Where one turn sends some rows of the set: a few examples, then the rows asked:
Q365: [ 14 -38  -4   3  11  -2  14   7  -4 -14  18   2  10  22  -2  -5  -6   2
 -10  20 -15 -10  20 -22  -6 -25  -6]
Q142: [  6 -13  15 -10  20  -4   0  14  -3 -13  17   7   8   7  -4   1  -9 -28
 -14  32  -9 -11  17   8  -3  12   3]
Q916: [-22 -23 -26  -1  -9   5  14  21 -22  21   5  22  26   7   2   2  19  -9
  -3  16 -17  -9  13   8 -20  -5  -3]
Q440: [ 11 -11   1  -8  12  -3  13   4   8 -28   3   9  13  -8  17 -19 -21 -11
  -3  -5  20  -5 -17  -5  17  10  -2]
Q504: [ 14 -14 -31  -1   0 -12  12   9  17  17   7   9  -3 -14  -8  -3   2   1
   4  11  22 -10  12 -20  10 -13 -13]
Q796: [-23 -20 -30 -23   9  18   2  -1  -7   5 -18  12  21 -10  22   1 -10 -15
 -12  15 -19   4   3  18 -15   7   1]
Q150: [ 24  -7  -7   2   1   0  25 -17  29  13 -18  13  -1   4  16 -17   0 -21
  -6  15  -9   4  -2  -9   8 -14   4]
Q962: [ 23  -2 -15   2 -11  -3  20  -3   0  -4  14  11  17   7   7   8  -6  17
  10  27  15 -13  21  -4   7  -3 -19]
Q434: [-10 -28 -15  -3  -3  -3  -3  -2 -24  20  -2  -1   8 -11 -12 -16  18  -7
  -1  14  -1  -2  18   2 -16  17  10]
Q154: [  5  -5 -10   0   1   7   8  14  35  -7 -21  15  15  29  14  -9  -3   2
   0   8 -16   3 -15  -6 -11 -26  -5]
Q75: [ -5 -16 -15  -5  -4  -5   6  16  -3  -6   9   0  27 -17 -35 -26   0  -8
 -14  19  -7   5  18  14  -9  -4   1]
Q682: [ -5 -30 -10   5   6 -12  22 -15 -19 -10 -15   6  29   5  34 -14   7   1
  -4  19 -32 -10  -6  13   5   8  11]
Q410: [ 12  -9 -23  15  -7 -32   4   2  -4 -18 -18  11  16  10   3 -13  20   0
  19   7   5   2   8 -17  20  -6 -15]
Q474: [ 10 -22  -6   7  22 -19  10  22  -7  14   3   3  19  23  15   3 -16  -9
  -7  19  13 -13  28   4   1 -10  10]
Q61: [ 11 -13  -8  -5   2  -4  17   6  23   3 -15 -16  28  17  11 -26  -8  -6
 -16 -15  -6  18   8   9   4   5   2]
Q908: [ -9  -1 -19   5   2   5  20  -1   4 -11 -22  16  27  18  18 -14  -7 -22
 -11   9 -20 -10   5  29  -2  26  -2]
Q930: [-14 -10 -21   7  -6 -16  -4   4 -27  10  14  19  18 -10   7  -9  27  -5
 -15  25   2 -25  -2   0   2  10 -13]
Q387: [  3  -6  -2  -5  -7  -7  17  16 -13   6  22  -4  23   2  13   4  19   1
 -21  10  -3 -23  -7 -29 -10   2 -14]
Q200: [  3   2 -17 -16 -20 -21   3 -13   6   4  -1   8  17  26  24   0 -13  19
  -2  19  -9   4 -11   2   9 -16 -19]
Q940: [  8 -10 -31   0  11 -20  17   7   7 -15 -24 -12  21  -5   3 -40 -13 -15
 -17  20  -2   5   2  19 -11   0  -9]
Q383: [ -5  -9 -32   0  -5   3   4  -1  26  -5  12  22  39   1  26 -11 -16  17
 -16   8 -19  -8 -12   5  15 -14  -8]
Q735: [-34 -11 -37 -10   2  -8 -15  11  -6   5  10  10  19   6   3  -4  10   9
  27  20  -6   1 -11  -8  -3  15   3]
Q455: [  5 -20 -21   0  12 -18   1  17  -9   4  38  11   9   1   8 -12 -11  -7
   5  20 -32 -11  27  15  -9  -1  -1]
Q952: [  9 -10 -19 -24  18   4  10   7  32 -20  11   7  12  -4  21  -7  -9  -1
  11  15 -10   8 -16   9  16 -19 -17]
Q162: [-14   1 -14  -6   3  -8   2   6   1  -6  -7  15   4  10  10 -25 -26  -1
  37  20 -12  12   4  22  -1   6   0]
Q960: [ 15  12  -5   6   8  -3  10  15  17  14  -7  10   5 -15 -12  -5  -5 -14
   9  24   5 -14  17  -4 -10 -11  14]
Q683: [ -1 -19 -14  -3   2  -8   4  13   4   0 -35   3  15 -19   6  -4   3 -25
  20  14   4  -2  16 -19  21  12  -2]
Q384: [ -8 -10 -17  -7   6  -4   9   6  -6  -2  16  16   2  -2  25 -19   3  13
 -24  -6 -20 -14 -34   0 -12   2  -2]
Q92: [-17 -28 -29  -2  11  -2   8  22  -1 -14   0   8  11 -22  -7 -29   1  -7
  12  16   3 -10  -8  -4  10  30  -1]
Q470: [-12  -9 -19  -5   8 -16  -2  11   0   7  26  13  23  14   1   8 -11 -25
 -15  23 -22 -27   9 -15   1 -27   1]
Q240: [  3  -9  -9  -7  16 -14   4   9   8  -7  -3   5  32 -11  51  -5   2  -1
  -1  31 -17 -14 -23   4  12  -7  -5]
Q368: [ -5   1 -13  -3   3   1   0   5   9  -5  -3  -3  25 -12  33 -17  -8   5
  -8  11 -48 -12  -7  -2 -17  17   0]
Q819: [ -4 -13 -22  -5  -1 -11   5   6   2  -1 -16   4   0   5 -36  -9   1 -14
   3  22  22  -8  10  -2 -12   0  -1]
Q650: [ -7  -8 -18   3   0  -9  -6 -11   3   1  17  16  13   6   3  -4  33   0
   6  -2  -5   5 -13 -32  16   0   5]
Q81: [-30  -1 -13  -2  11 -12   6  -4  12  17   8   8  19  -9   6 -26   0 -27
  -6   7 -33  14 -10 -13   8  -1  17]
Q499: [  5  -9 -17  -8 -10  -9  -6   6  -4   4  10  11   3 -12  10   7  19   9
   6  35  -5 -12   5 -24  -1  -8 -33]
Q156: [ -5  -4 -31 -15  20 -11  22   7  23   0  -7   0   1  19   0 -13 -12 -11
  16 -12 -14   8  -6  14   1 -20   7]
Q577: [-15 -26 -35  10   1 -21  21  -5  -5 -30   3  17  33  15  11 -19   9  -2
 -11  18 -23  13 -10 -10  -2  -8 -17]
Q813: [  2 -22 -18  -5   8 -11  10   7   1   1 -22   8  27   5  49  14  -3  -9
  11   3  -3   5  -1 -25  -8 -10  -2]
Q86: [-19 -13 -12 -12   8 -16  22 -17  -4  -9 -19 -12  20  19  -6 -13  -5 -17
 -11  -6 -26   2  -6   6   3   0  20]

Q577 goes to Q81
Q365 goes to Q470
Now these:
Q410 goes to Q650
Q61 goes to Q154
Q504 goes to Q499
Q952 goes to Q240
Q384 goes to Q796
Q962 goes to Q387

Where one turn sends some rows of the set: a few examples, then the rows asked:
Q624: [ -8  -8  -5   4   9 -26  49   0 -10  17  -1  -9 -22  10  24  -7 -15  24
  -1]
Q889: [-12   6   3   4   0 -18  45 -17   5   5   8  -1 -39   6  22   0 -19  10
  -4]
Q772: [-13  34 -28  -2  11 -49  30   6  10   4  23  25 -10   9   8  -1 -28  -6
   5]
Q310: [ -2  -1  -1 -13   6  -9   5 -10   4   1   3  11  -5  25  20  32  -7  10
 -16]
Q867: [-11  -2  -6 -17  11 -34  23   7  48 -13   1  11 -25  15  44   2 -21   7
  12]
Q672: [ -9  -9   0   2  16 -17  40  -4  -1  16 -12   3  -9  38  29   6 -10  23
   3]
Q534: [  0  16 -18 -21 -11 -48  11  18  18  -9  28  14  -8  -3  10   4 -18   4
 -23]
Q266: [ -9  25 -11 -17  -2 -33  11  11  27 -15  20  35   7  15   5  15 -22  14
 -15]
Q432: [ -2  10 -17  -8   9 -38  27  23  21 -16  14  28  28  23  17  14 -13  27
 -20]
Q579: [  8  -1 -24 -12   1 -53  27  30  12 -10  22   7  13   5  21   4  -9  18
 -28]
Q619: [  5   4 -10  -6  -2 -24  32 -20   1 -14  16   7 -24   2  23  30 -19   8
 -26]
Q702: [-18  -6 -10  -4  11 -32  34  13  41 -14  13   6 -27  -8  44  -5 -18  21
   5]
Q941: [  8   6  -8 -11   9 -29  51  -2 -15  -9   7  -2  -4 -10  12   9 -23  24
 -12]
Q720: [-22 -12 -22  -6  18 -37  34  19  28  -1   5  14 -15   0  39  -5 -26  38
  12]
Q605: [  1   1   0 -18  17 -14  25   8 -12   6  -6   2  15  13   9  12 -10  26
  -1]
Q745: [ -1  19 -21  -4  15 -51  25  25  10   9  20  -1   1  11  19 -10  -4 -15
   1]
Q768: [-16  -8 -18 -19  18 -39  24  13  34  -1  -8  20 -14  23  39   1 -28  24
  20]
Q401: [-11   8 -22  17  23 -36  26  23  20   1  24   9  13  24  33   7   8  -1
 -13]
Q25: [-22  24 -29  20  19 -34  32   4  20  -5  28  35   3  21  22  15 -15   8
  -8]
Q245: [-13   5   7   4   7 -10  36 -21  14   3  -3  11 -26  34  28  13 -15   9
  -1]

Q619 goes to Q941
Q624 goes to Q672
Now these:
Q745 goes to Q401
Q702 goes to Q720
Q534 goes to Q579

